In the rows, zero is written as 128.
Rotation paths and how fast each direction turns (degrees a step)
Each turn is a multiple of 5 degrees from 10 to 175, or 0.
Each row of a path follows its step; steps can be skipped.
path 1
step 3: [134 121 131 126 131 130 126 128 117 127 123 122 136 123 124 126 132 125
 127 125 134 127 127 127 127 136 132 109 134 122 128 134 132 127 128 132
 135 129 126 128 127 117 131 122 127 132 133 129 136 124 129 123 126 115
 136 132 123 132 131 117 128 122 133 138 135 139 127 133 125 124 131 126
 129 123]
step 4: [119 122 118 128 128 122 129 128 129 128 126 120 127 119 128 126 131 121
 129 124 124 123 128 120 128 120 122 123 132 132 126 141 129 133 126 126
 130 134 129 129 137 129 130 118 129 134 133 122 139 125 124 131 131 133
 128 123 124 133 121 126 133 119 130 127 140 126 141 131 118 131 132 126
 133 120]
step 7: [128 125 127 127 124 130 132 133 132 133 124 119 136 121 126 122 126 129
 114 129 130 126 136 139 119 131 128 120 129 144 120 135 125 133 131 131
 135 125 124 125 127 124 132 125 126 136 128 132 128 135 130 129 131 135
 136 120 123 122 124 120 128 118 131 117 134 129 132 134 130 128 129 131
 127 126]
step 15: [127 120 122 133 123 133 129 122 125 133 124 127 137 123 130 126 126 139
 128 124 135 138 135 130 136 133 128 112 131 132 133 128 130 132 124 126
 128 127 122 130 133 124 126 128 124 140 130 126 131 135 122 124 132 129
 135 129 127 124 119 127 129 109 129 124 124 129 124 136 127 126 124 131
 124 136]
step 22: [126 131 121 122 119 134 131 125 126 131 126 127 135 114 129 131 132 121
 131 138 128 129 138 131 131 134 129 133 127 133 132 130 124 124 130 125
 131 137 130 137 138 120 135 125 126 127 116 126 133 119 117 134 126 130
 138 129 126 135 119 123 125 130 129 130 136 133 137 131 127 129 134 126
 124 129]
step 28: [133 130 119 120 129 137 122 129 134 134 129 135 136 115 125 123 131 130
 122 131 129 130 132 133 128 132 137 122 128 127 132 136 128 124 126 124
 127 132 135 126 139 117 140 135 132 131 128 135 125 128 129 136 130 129
 131 122 127 128 130 126 118 118 135 126 124 133 130 131 132 120 124 131
 132 125]
step 32: [121 121 121 128 126 131 127 125 126 126 121 123 126 122 126 127 123 127
 127 128 126 115 130 129 136 133 133 123 136 123 128 139 123 137 126 129
 128 125 125 121 143 123 127 124 134 124 128 131 122 124 123 124 134 126
 134 125 136 132 129 124 127 121 125 118 134 140 121 133 133 121 134 123
 117 124]
step 33: [128 123 124 126 125 132 128 126 134 132 124 133 132 126 128 121 128 131
 134 127 126 126 141 130 126 128 122 117 133 136 123 144 124 130 129 132
 129 134 132 139 129 132 125 124 120 129 132 133 128 127 130 122 136 133
 133 118 123 121 126 122 122 119 131 123 124 133 129 127 136 128 140 132
 131 122]
step 35: [115 121 131 127 117 129 123 124 118 128 130 120 135 127 127 132 126 120
 127 128 121 131 128 128 126 132 128 120 133 131 124 134 133 130 127 128
 127 124 128 141 137 121 128 127 124 138 133 118 134 125 129 131 128 122
 135 125 126 124 127 127 123 118 129 125 127 141 132 124 119 126 129 122
 123 120]
Directions:
[128 127 128 129 128 128 128 128 129 129 126 125 126 129 127 129 127 126
 128 128 127 127 128 129 128 128 128 127 127 129 129 129 127 130 128 129
 130 127 126 127 129 132 128 129 128 126 129 127 124 129 128 127 129 128
 127 127 129 129 127 126 127 131 128 127 127 127 129 127 130 126 128 131
 129 127] -> 55
[128 131 128 127 129 129 130 130 128 128 129 127 130 127 127 127 126 127
 127 129 129 130 130 128 128 130 128 127 130 126 127 129 129 128 128 127
 128 130 128 130 128 130 129 129 127 128 129 129 127 129 128 129 125 129
 126 129 126 127 128 129 129 127 125 125 126 128 127 129 129 129 129 128
 125 127] -> 55
[129 128 127 126 127 129 127 129 124 131 128 126 127 127 130 129 129 128
 128 127 128 129 128 127 127 128 128 126 129 130 126 126 128 127 129 129
 129 128 125 128 127 126 128 127 128 131 129 128 124 128 127 128 127 127
 129 127 128 129 128 128 129 130 129 128 127 128 128 128 126 128 127 127
 126 130] -> 90
[126 128 128 128 127 129 129 127 129 127 127 129 129 131 127 129 127 127
 129 129 127 128 126 127 128 128 125 127 131 128 128 127 130 127 129 128
 129 127 126 127 131 129 128 129 128 127 129 126 129 128 128 128 130 129
 128 130 127 128 126 130 128 128 128 127 127 127 129 128 129 127 124 125
 126 130] -> 70
[127 129 129 127 127 129 129 127 132 126 128 129 129 129 130 129 129 128
 126 128 130 129 128 126 128 127 129 128 128 129 128 127 127 129 128 128
 129 128 129 128 130 129 129 126 127 128 128 129 127 128 129 130 127 128
 127 125 126 128 126 128 128 131 132 127 128 127 128 128 128 130 131 128
 129 129] -> 125
[129 131 130 130 125 128 129 129 128 126 128 127 128 125 128 128 129 128
 128 129 126 131 128 131 125 127 129 131 127 128 127 128 127 128 127 126
 131 127 130 129 129 128 128 129 126 127 130 127 129 129 127 126 130 129
 129 127 129 128 130 128 128 130 128 129 128 128 128 129 127 128 128 126
 127 129] -> 25
path 2
step 0: [132 137 123 129 123 135 126 135 137 121 125 125 126 128 132 130 133 137
 124 120 125 129 131 129 131 123 133 122 129 133 128 121 128 132 133 128
 131 131 129 136 123 123 130 130 130 132 135 133 121 129 127 124 132 130
 122 121 130 120 119 135 119 134 119 136 128 136 124 131 126 135 134 133
 136 139]
step 2: [140 133 122 120 130 128 125 128 135 124 121 127 128 123 120 130 127 122
 131 135 135 133 141 126 126 124 133 129 134 131 134 130 124 131 122 121
 134 127 118 124 125 139 122 128 126 129 126 124 138 131 123 123 125 125
 120 125 120 127 131 126 125 126 122 133 126 138 139 129 130 129 127 133
 134 137]
step 7: [129 137 128 128 127 131 130 125 127 117 115 117 132 127 126 134 133 118
 129 126 132 137 125 128 121 131 124 127 125 129 128 129 134 130 127 122
 129 125 123 132 130 123 130 134 127 131 131 127 136 134 121 132 136 133
 130 126 121 127 132 125 118 130 129 133 119 130 140 133 122 135 130 135
 137 136]
step 8: [132 140 129 120 135 125 125 132 128 122 119 123 117 127 127 133 131 126
 127 122 129 129 133 133 129 125 141 115 133 130 128 129 128 129 130 125
 140 124 119 127 127 125 122 130 129 121 121 134 133 132 123 127 127 128
 130 134 135 124 131 135 123 127 117 131 130 133 130 131 122 131 122 125
 131 137]
step 10: [133 123 129 127 134 128 129 129 131 128 129 131 124 131 132 135 128 134
 126 132 138 131 131 132 122 126 126 127 135 128 130 133 131 124 129 116
 136 124 131 128 120 131 120 123 117 145 128 125 140 124 125 126 126 135
 126 130 127 124 134 128 116 141 124 127 129 133 128 125 127 124 135 139
 129 128]
step 15: [130 133 128 118 133 127 131 126 128 126 134 129 126 130 122 128 134 125
 124 121 131 127 135 127 126 123 127 124 136 131 138 131 132 118 133 122
 138 128 129 134 126 128 116 135 121 133 134 133 133 130 116 137 130 126
 126 123 119 126 128 121 117 126 132 134 129 130 131 136 128 124 138 128
 128 136]
step 24: [127 126 123 128 127 137 126 131 140 131 117 118 129 126 123 134 128 120
 121 121 134 136 133 129 124 129 117 131 135 121 131 131 133 134 128 121
 123 131 132 126 122 124 125 133 122 126 125 119 135 136 133 133 133 133
 121 123 126 124 129 130 119 126 132 131 125 131 138 134 126 133 127 134
 128 135]
step 29: [122 130 129 136 137 129 125 134 132 130 133 119 122 130 126 131 125 121
 127 125 128 134 126 136 121 132 127 125 128 125 133 130 131 128 125 116
 129 121 127 131 127 127 121 124 132 122 126 128 137 143 126 130 129 133
 130 125 120 125 118 133 123 137 118 132 124 139 124 133 122 131 133 135
 130 128]
step 35: [141 126 130 129 131 133 127 135 141 121 128 125 117 131 136 130 121 124
 130 136 129 132 124 132 129 134 123 128 129 126 123 125 127 127 127 120
 130 121 128 121 123 128 125 127 129 128 125 117 141 124 127 119 126 136
 131 123 126 126 125 128 124 137 131 133 127 137 128 126 126 129 131 136
 133 140]
Directions:
[129 126 125 131 128 126 129 128 130 128 128 128 129 127 131 128 129 127
 127 127 128 127 128 128 126 130 128 131 129 128 127 128 128 130 127 129
 127 128 129 128 125 130 127 129 128 129 126 127 128 127 127 126 129 129
 128 129 127 128 129 128 128 130 127 127 127 128 130 128 130 126 126 127
 128 130] -> 100
[129 128 126 127 129 127 127 128 128 127 128 127 128 130 128 126 126 127
 130 130 130 125 127 126 129 129 128 126 127 129 127 130 129 130 125 127
 129 126 126 127 128 129 128 128 129 129 128 128 128 130 128 129 128 128
 128 131 128 127 127 127 129 130 127 127 127 127 127 128 125 129 126 127
 128 129] -> 120
[128 129 128 129 128 129 129 127 129 129 127 125 129 126 127 128 126 127
 128 126 129 128 127 128 128 127 126 129 127 130 128 128 128 131 129 128
 128 127 129 128 127 125 130 128 131 127 130 127 127 127 130 128 128 127
 125 130 127 126 130 129 129 126 128 129 129 129 128 127 128 130 129 128
 131 128] -> 60
[128 128 130 127 129 125 129 129 127 129 130 129 128 128 126 127 126 128
 129 129 127 131 128 125 126 127 127 127 128 128 128 130 129 129 126 129
 128 129 130 127 129 131 128 131 126 129 130 125 128 128 128 129 128 130
 128 129 127 128 129 128 126 128 129 129 129 128 130 128 129 129 128 128
 129 129] -> 85
[128 130 127 126 128 126 128 128 128 127 128 128 129 126 128 127 129 126
 127 127 130 128 129 127 130 127 129 129 129 131 127 127 126 128 129 128
 131 129 127 131 128 129 129 131 127 127 128 129 131 129 128 127 127 129
 128 131 128 128 127 127 128 127 130 127 127 128 128 126 129 127 127 128
 128 125] -> 60
